In the rows, zero is written as 100.
Each path below is one point turned by a fixed rotation once a step. After each direction that follows a path, write how fast that rotation turns it, in degrees a step (0 if it stays still).
Each turn is a multiple of 5 degrees from 10 to 175, or 0.
Each row of a path follows its step; steps can be skipped.
path 1
step 1: 99	134	75	102	115	72	111	108	132	83	76	102	123	103	73	108	83	126	107	102	103	107	79	71	92	121	121	84	105	91	80	65	84	86
step 7: 94	116	92	91	121	76	116	134	138	87	89	90	133	97	104	133	100	104	135	105	74	101	103	73	129	103	89	103	82	94	108	98	68	84
step 8: 87	104	80	110	126	103	88	103	96	66	67	70	100	112	63	87	107	92	107	120	92	82	138	73	96	109	61	96	98	101	95	89	68	97
step 11: 104	99	106	109	99	86	117	78	105	70	77	84	98	117	83	83	111	117	67	94	105	94	94	82	71	78	96	114	83	123	73	57	64	90
step 12: 131	101	93	103	99	76	139	90	103	103	120	79	90	126	94	106	85	107	131	124	115	90	78	87	113	78	106	79	69	134	91	82	94	75
step 13: 102	99	107	106	118	88	133	110	155	89	113	62	101	67	108	119	128	109	118	97	112	70	106	93	111	101	83	93	104	124	102	87	79	102
step 14: 78	105	97	118	132	89	115	90	103	131	76	82	122	104	67	109	93	104	101	80	120	71	118	73	91	85	76	93	88	101	65	101	69	85
step 15: 104	144	97	86	124	99	97	78	101	95	99	59	95	115	104	134	79	106	136	122	95	78	115	86	86	78	94	85	104	101	98	119	106	65
step 16: 80	131	110	117	76	73	86	101	117	77	84	70	117	96	95	123	140	140	103	117	109	85	106	117	85	107	75	81	113	97	96	101	92	85
step 17: 90	116	105	99	89	74	84	106	125	113	72	110	132	145	93	112	83	125	93	106	86	98	89	72	81	79	84	99	95	106	91	63	73	79
111	101	111	105	90	104	95	106	90	98	110	93	92	104	106	104	111	110	110	104	111	95	103	97	107	104	96	89	100	103	106	97	116	103 | 110
91	105	92	100	117	110	98	92	102	111	99	102	91	93	102	95	97	103	100	100	111	95	112	91	112	106	87	105	101	99	104	108	105	102 | 65
98	110	88	102	100	102	104	102	102	93	110	97	106	87	105	114	101	101	94	111	104	105	85	107	111	111	106	102	105	106	97	108	103	91 | 120
101	94	101	99	112	102	99	99	108	92	95	109	91	112	104	90	100	113	90	110	110	104	81	102	95	100	102	99	97	107	105	98	102	110 | 45
105	103	100	98	95	97	104	96	109	108	104	107	102	96	91	113	91	103	99	98	112	96	99	105	77	97	86	97	110	105	103	101	108	98 | 20
105	101	100	96	92	102	107	90	107	101	94	99	90	101	92	98	101	91	96	97	109	118	106	99	107	110	107	102	103	103	103	78	105	93 | 40
116	104	99	99	99	92	103	103	95	105	99	101	100	89	112	99	98	87	103	101	115	99	92	94	101	100	96	100	95	98	103	96	81	114 | 55
path 2
step 0: 122	81	84	104	87	75	105	127	127	130	99	106	78	92	85	91	103	48	77	90	107	128	67	105	141	88	100	100	96	93	97	132	129	64
step 5: 118	132	104	72	108	105	98	113	98	67	107	136	113	86	93	125	81	109	93	120	90	153	108	100	128	120	86	97	130	103	150	106	123	110
step 6: 83	81	80	80	111	72	107	91	104	124	80	102	98	92	106	98	81	124	66	107	144	108	68	86	110	149	123	97	67	62	96	96	115	123
step 7: 114	81	113	93	127	130	73	118	95	106	97	131	115	91	129	112	84	131	61	107	96	77	156	86	94	96	108	80	122	113	110	71	105	124
step 8: 97	145	110	89	118	93	95	119	117	99	135	103	100	79	66	125	79	109	88	87	133	107	93	105	139	120	100	74	110	92	72	103	153	88
step 9: 80	37	87	121	124	88	111	108	111	104	136	66	119	77	136	102	91	109	89	110	117	111	98	79	99	116	118	95	96	120	80	88	106	137
step 10: 89	116	103	102	118	98	88	144	93	71	108	138	80	91	100	137	94	83	62	100	103	59	108	88	94	73	114	71	110	132	70	119	84	100
step 11: 103	94	95	124	99	113	98	119	117	77	130	63	124	94	72	106	45	96	102	124	120	101	91	103	144	116	83	139	103	106	80	134	103	93
step 14: 96	107	86	88	122	113	117	54	89	112	115	57	65	99	71	115	82	112	99	134	129	110	69	101	106	130	95	114	88	104	94	114	70	63
step 17: 136	85	94	96	104	107	100	70	67	104	115	65	108	89	125	91	106	133	102	161	89	135	79	71	129	112	99	83	105	92	114	107	108	104
90	98	112	111	97	102	96	99	110	92	91	112	102	111	113	110	100	101	98	98	97	93	100	93	103	97	104	97	102	98	99	83	89	91 | 125
109	103	102	98	103	105	94	108	105	100	116	105	87	92	113	102	98	111	109	98	104	95	91	87	94	105	103	113	104	94	98	107	95	98 | 10
95	90	107	104	106	91	114	88	102	82	107	98	95	93	98	91	92	101	100	92	93	106	95	99	105	105	101	100	104	88	106	100	109	90 | 120
94	105	101	100	105	102	108	102	98	89	103	95	93	104	110	108	117	96	99	100	103	116	87	99	101	104	102	91	96	107	107	103	93	116 | 90
97	103	92	98	99	99	106	110	90	93	94	93	98	111	98	95	115	100	122	91	100	91	108	99	100	99	107	109	100	95	104	91	105	98 | 0
path 3
step 0: 107	106	120	120	119	96	141	76	79	110	101	112	102	67	88	130	99	124	71	115	107	70	95	116	151	85	91	123	117	100	87	102	114	121
step 2: 116	90	78	84	121	75	114	99	105	119	84	73	133	119	124	103	138	80	100	100	99	137	118	106	128	98	97	112	100	108	77	56	130	115
step 5: 119	90	97	124	99	85	120	131	84	85	105	78	112	99	57	69	57	88	79	116	101	82	148	110	109	117	98	98	105	109	103	113	135	113
step 7: 125	125	79	110	88	86	115	105	87	101	101	93	141	58	101	108	133	141	107	94	112	110	121	123	90	104	107	137	133	87	114	99	87	120
step 8: 73	119	104	93	109	90	87	136	92	98	111	114	128	77	106	107	120	90	107	122	35	71	96	96	102	123	99	105	91	95	89	74	99	140
step 9: 94	128	75	113	126	68	108	80	116	115	89	120	110	95	98	94	95	88	95	78	94	95	144	110	109	140	78	111	57	87	103	83	133	85
step 10: 58	106	76	113	100	115	90	87	85	123	112	96	149	123	97	103	78	96	81	84	122	78	105	95	88	101	118	93	109	138	130	86	133	123
step 12: 114	134	77	82	98	116	135	99	125	98	114	113	116	96	83	90	97	89	76	137	80	62	116	120	92	85	112	103	138	92	62	114	115	117
step 14: 77	91	83	97	74	87	136	93	96	151	99	68	131	77	103	107	119	84	86	95	78	116	100	119	102	145	105	94	123	107	117	100	105	82
step 16: 128	87	125	115	78	75	87	101	88	100	112	106	128	94	113	95	70	60	85	120	111	68	149	108	110	117	106	122	100	80	97	113	138	100
104	89	99	102	96	102	107	102	116	105	97	102	102	99	107	87	115	106	109	99	98	93	103	94	88	102	94	97	102	92	91	88	92	109 | 70
110	103	103	94	113	104	97	107	108	84	99	91	104	107	104	99	89	95	95	102	86	97	107	104	97	103	98	94	93	86	88	102	107	98 | 100
84	107	105	91	93	109	100	109	104	103	98	100	99	100	95	107	92	95	104	105	96	105	96	91	82	97	105	95	95	109	95	104	102	118 | 160
113	109	97	106	97	97	109	107	103	101	95	95	94	99	98	96	91	114	108	90	104	106	104	100	99	106	96	113	81	105	101	112	96	105 | 170
98	98	103	111	84	104	105	104	105	87	85	101	112	91	93	101	96	97	95	107	98	104	85	102	98	102	94	110	98	95	103	92	101	90 | 45
path 4
step 1: 97	114	132	52	76	63	80	118	89	98	60	93	96	104	96	90	80	124	118	82	134	93	106	53	102	93	98	80	82	101	118	116	77	123
step 3: 85	110	74	81	66	109	107	111	92	104	93	98	137	86	102	103	99	69	106	60	117	143	104	108	44	119	143	95	103	115	82	96	96	91
step 5: 108	103	74	101	129	81	104	90	107	73	62	100	85	85	101	112	122	118	85	78	112	99	129	161	94	99	87	98	87	94	60	132	129	92
step 7: 89	114	103	115	117	113	94	64	106	98	120	104	98	131	144	119	115	123	94	129	155	86	105	88	94	117	78	104	99	82	71	99	56	105
step 10: 110	77	103	105	119	111	63	117	95	103	95	96	102	89	99	88	128	108	61	50	119	96	113	92	110	43	80	92	109	104	72	61	110	90
step 13: 79	94	104	83	75	83	99	93	89	139	117	121	84	115	93	128	121	151	125	96	82	85	84	102	96	99	98	131	101	125	62	118	142	93
step 14: 119	140	107	103	104	118	110	85	97	94	91	107	150	74	87	118	128	90	111	124	110	114	70	122	98	97	121	46	118	132	111	118	99	116
step 15: 86	107	84	83	109	102	99	88	118	123	96	107	99	118	138	86	142	107	115	61	96	109	63	109	91	73	73	120	92	64	143	76	84	83
step 16: 73	99	61	151	120	121	89	139	115	95	96	104	92	76	100	80	116	97	106	118	126	105	115	110	123	131	83	114	105	134	108	123	125	81
step 17: 120	70	117	85	137	127	112	81	103	97	113	123	92	114	57	115	80	75	94	58	93	130	90	96	101	140	70	93	85	88	114	105	95	126
105	94	95	95	96	91	95	100	100	90	101	107	101	106	99	107	88	97	87	105	102	98	104	85	118	98	101	98	102	102	96	80	99	93 | 35
97	99	83	106	99	101	90	86	101	104	103	105	96	105	105	96	93	103	88	89	94	96	93	107	95	85	97	104	100	92	87	106	100	93 | 140
87	113	101	91	100	96	95	105	97	88	98	112	97	107	104	100	111	101	96	114	97	96	83	91	94	97	101	98	104	96	97	106	102	112 | 55
95	103	105	87	102	98	85	93	99	102	120	103	99	102	92	101	99	96	111	109	96	101	105	110	88	101	106	93	100	107	96	93	95	88 | 70
98	103	88	96	97	114	106	111	107	84	111	103	103	101	101	90	108	95	102	87	97	100	108	99	97	96	97	93	109	96	108	95	110	92 | 60
90	92	106	104	98	88	99	110	101	105	114	103	104	107	101	98	106	108	93	97	117	87	107	96	98	91	97	105	99	108	108	109	95	97 | 125
100	92	100	100	94	86	108	105	92	90	102	79	101	107	98	86	90	91	101	108	93	96	101	100	94	99	102	98	102	89	96	107	96	99 | 10
109	106	105	108	101	107	94	89	104	86	107	96	109	101	105	91	102	110	89	113	102	110	104	103	106	104	108	109	103	105	102	112	102	96 | 155
path 5
step 1: 110	58	113	76	128	84	95	69	81	111	76	73	101	122	97	134	115	87	104	107	125	81	67	74	106	93	95	98	96	129	95	92	78	104
step 2: 91	84	45	103	100	58	123	117	94	120	94	113	114	124	129	104	87	107	113	116	126	84	76	110	82	106	84	100	106	106	95	102	129	134
step 3: 84	99	118	87	102	126	150	97	95	94	78	105	130	109	108	92	101	99	91	69	150	79	90	103	80	131	68	95	109	103	97	102	74	96
step 6: 131	85	108	109	117	126	159	67	111	122	99	117	83	97	121	114	77	79	77	89	94	104	100	87	92	81	58	109	98	100	90	97	103	102
step 7: 106	74	108	70	120	99	100	70	89	112	108	129	92	124	91	106	106	63	132	113	124	88	111	65	81	89	118	80	96	116	111	111	88	141
step 8: 118	79	89	111	63	93	104	97	77	140	90	97	70	110	132	93	82	108	87	108	139	86	72	113	75	92	92	58	89	117	102	97	108	111
step 9: 99	124	122	80	119	89	124	86	79	116	103	91	122	122	111	118	91	67	98	73	103	76	60	90	70	123	69	99	111	113	128	84	110	97
step 10: 101	74	103	94	105	93	94	125	78	89	104	98	103	146	124	122	102	109	115	107	135	96	90	61	104	91	70	89	127	76	71	86	88	129
step 13: 86	68	116	82	108	116	133	103	87	82	117	106	81	97	101	115	97	103	96	102	151	86	119	87	75	79	114	125	105	131	104	88	99	147
step 15: 95	106	86	71	100	94	139	101	99	120	117	130	91	119	113	119	88	59	113	80	109	82	105	114	75	103	68	89	112	92	109	131	137	122
110	100	96	104	99	112	105	90	108	94	95	90	93	90	109	98	111	92	101	95	97	99	90	97	87	116	104	100	104	95	96	100	101	89 | 130
102	102	105	75	104	110	99	98	103	110	95	93	99	99	101	106	100	96	107	106	93	104	97	109	113	107	101	101	108	97	95	97	106	113 | 130
98	99	101	102	102	102	105	92	91	96	97	116	91	102	102	101	96	103	92	92	82	106	102	109	96	106	105	93	103	105	93	116	91	110 | 35
102	107	112	99	106	110	106	99	101	94	96	101	105	106	107	100	89	104	99	87	104	98	112	77	105	100	110	108	106	94	103	101	98	104 | 115
105	97	109	110	101	103	102	100	100	106	107	108	104	100	95	100	107	100	110	82	99	103	107	106	101	113	87	107	91	104	95	84	104	107 | 115
108	100	86	95	96	98	98	108	101	100	106	111	89	92	119	102	91	105	96	95	95	106	96	100	96	90	97	115	98	95	101	94	111	105 | 170
103	99	97	89	102	93	99	93	108	115	98	94	103	107	102	100	101	118	101	93	107	96	104	103	82	104	110	101	90	111	102	108	105	103 | 60
98	99	104	94	83	114	97	103	90	98	93	109	99	101	99	94	95	100	108	96	105	111	97	106	97	99	110	96	104	113	114	90	102	89 | 85
